A single turn carries every row of the set below to another of its rows. Some are shown first; where does it send the rows asked next?
Gipe: 11 -27 -26 -157 -70 23 219 -72 211 140 254 290 -121 28 183 -7 -131 -1 160 6 138 -6 85 -145 -19 73 178
zelaf: 2 -160 47 -22 144 4 285 -142 -114 0 360 128 -36 128 -175 -41 -141 47 115 -219 -79 -161 -125 5 -7 121 -1
dov: -140 136 94 -76 133 19 -81 -13 256 -23 114 194 27 -138 -37 134 26 -72 -196 -29 -225 -77 19 82 241 -56 -132
zikis: -65 120 86 -78 85 67 -83 -20 290 -69 55 194 0 -144 19 121 11 -69 -124 20 -292 7 89 63 256 -38 -151
pamo: -69 12 111 2 48 67 81 -182 -28 -131 -143 130 -76 49 67 -30 112 -160 83 264 140 -64 -136 3 257 47 -10
sim: -48 -302 -23 -16 -18 -91 -97 -12 89 21 275 -154 308 -56 9 -6 -81 -34 -209 29 -187 -21 -89 150 4 -30 84
vol: 56 98 68 36 40 71 194 -179 63 -8 81 -96 109 194 -53 -255 3 126 266 -8 46 -111 -129 -149 -188 195 -129
Vefop: 67 -61 -68 -152 26 205 -7 181 84 -75 162 -140 204 28 -54 24 -77 12 -272 29 122 65 -49 198 0 -73 25
Mirim: 43 -118 18 89 -121 -205 -85 -50 147 -153 0 55 35 -54 -115 -122 -300 -80 164 -90 -41 -192 121 35 -210 154 61
pazod: 32 52 260 103 141 -39 -53 124 112 22 72 21 -289 -129 -13 25 13 -13 66 73 -358 -11 -105 -2 66 23 -86
mez: -19 -266 -36 -11 41 -38 -103 -47 119 41 326 -89 310 -17 23 -34 -109 -6 -205 -4 -190 15 -41 106 -53 -119 162
mapu: -61 -43 -273 157 -10 34 -52 -25 30 85 156 -29 -52 110 67 106 -122 70 137 -185 -41 121 -44 121 -363 -81 -103
daliz: 194 120 -34 -155 -20 -68 -122 63 357 -97 52 148 26 -29 -93 138 134 -24 61 -95 10 -62 -48 92 211 35 56
Fara: -139 -52 -158 41 56 -87 -61 -74 85 221 161 -13 -66 141 82 28 -74 34 188 -116 -59 152 -106 100 -425 -37 30
rolis: 37 123 12 87 33 86 -31 -223 -18 -141 -95 93 4 -18 -176 92 -175 153 88 131 -148 71 326 -98 -26 -16 63
nakef: -278 122 43 -84 120 -131 95 -48 5 95 -34 -60 36 -72 -138 -65 -177 73 53 31 292 121 105 65 -104 174 83
mopu: -10 80 34 50 18 127 80 -180 140 -97 34 -70 78 140 57 -311 77 148 309 -15 -36 -77 -26 -145 -219 157 -94
Dirid: -112 11 113 -48 130 22 99 -167 -60 -39 -134 122 -61 40 55 -79 133 -140 159 245 141 38 -129 -15 255 52 22
biru: 32 -8 -69 -94 3 78 244 -127 143 17 140 305 -100 -5 247 -34 40 -54 133 120 166 -40 -105 -89 111 67 196
Mumu: 74 -89 81 -86 98 144 296 -231 41 11 301 92 6 194 -105 -152 7 86 180 -187 -21 -129 -148 -52 -112 78 -125
zota: -120 41 160 158 -127 -107 -91 -159 67 176 5 -22 12 -141 15 -8 -74 -157 149 -83 1 97 -47 242 -237 -208 29
rog: -63 -316 -7 40 26 -86 -58 -93 103 57 281 -114 258 -52 35 11 -126 -36 -222 -46 -218 -40 -49 126 -52 -31 133
tel: -7 108 -234 146 -54 124 55 -90 -168 -44 273 -7 107 104 -18 205 -69 20 58 -162 -53 43 -126 41 -149 -181 -95
ven: -125 50 113 -22 63 27 97 -106 -57 -131 -173 73 -84 57 9 -90 92 -150 116 248 104 35 -101 -2 293 26 -17
regu: 270 50 -47 -113 -79 -100 -97 26 254 -168 -1 69 15 -145 -108 70 43 -16 166 -77 140 -59 -12 12 39 138 187
tose: -132 103 156 -39 63 61 -52 -57 234 -45 102 139 17 -179 -24 146 -43 -71 -153 6 -264 -29 67 82 271 -85 -174
Gevi: -158 -217 12 -79 64 -86 93 25 -131 -20 42 9 -64 -114 -327 -41 -203 71 -16 63 -186 -63 -76 -83 115 210 -18
Nov: -82 91 91 -38 115 95 135 -192 -53 -87 -10 256 -170 68 87 -68 54 -147 137 234 142 7 -48 19 214 70 89
Pameb: -112 -89 -183 49 54 -38 -24 -28 45 113 153 -14 -32 139 65 52 -73 17 246 -151 -69 209 -170 109 -385 -62 3
zon: -135 -39 -135 48 93 -57 -45 -55 32 153 181 -43 -45 154 126 96 -94 2 162 -118 -55 156 -87 163 -405 -93 -54
sube: -54 83 84 -111 -4 -12 -26 60 305 -95 87 234 74 -173 -95 120 83 -48 -73 -40 -233 -74 88 -1 270 -27 -45
pifi: 29 67 -121 -162 49 91 58 148 35 -74 -8 -110 43 50 -179 40 -74 57 -235 7 252 119 59 174 42 7 -56
pozaz: -103 100 112 120 172 60 177 -195 153 -17 -108 -161 36 -11 -20 -205 73 159 -12 -180 -189 90 52 78 -187 158 83
bivu: 16 100 68 11 6 129 132 -165 191 -99 44 -113 20 164 64 -244 76 165 302 26 33 21 -55 -150 -157 179 -152
Bebot: -58 -21 45 20 46 -208 31 -50 86 115 313 32 -176 -36 111 111 -370 48 11 132 -24 88 213 -99 0 2 -59
deson: -131 -31 26 54 -123 53 34 -215 -77 216 -102 -22 -101 126 -26 -104 90 104 48 284 -150 95 -57 -46 124 -22 152
lik: 20 -268 -28 -160 41 -50 -73 -3 92 18 260 -204 209 -76 3 64 -156 -10 -222 6 -67 68 -68 158 4 -97 154
pusa: 43 120 61 61 45 90 60 -117 167 -105 -1 -94 12 131 30 -304 90 161 321 64 4 10 -19 -146 -210 158 -56
fefep: -137 -98 118 61 -129 -161 4 45 145 -1 181 -204 6 69 175 -279 -113 -156 -191 -30 -126 -4 74 13 105 -3 43
rese: 72 172 -145 125 -83 185 90 -102 -180 -73 223 28 133 3 -133 166 -215 115 -28 7 -100 -60 -2 4 -44 -176 -108

dov -> mez
lik -> mapu
And these:
fefep -> zota
Gipe -> regu
rolis -> Gevi
ven -> tose
Vefop -> tel
zikis -> sim

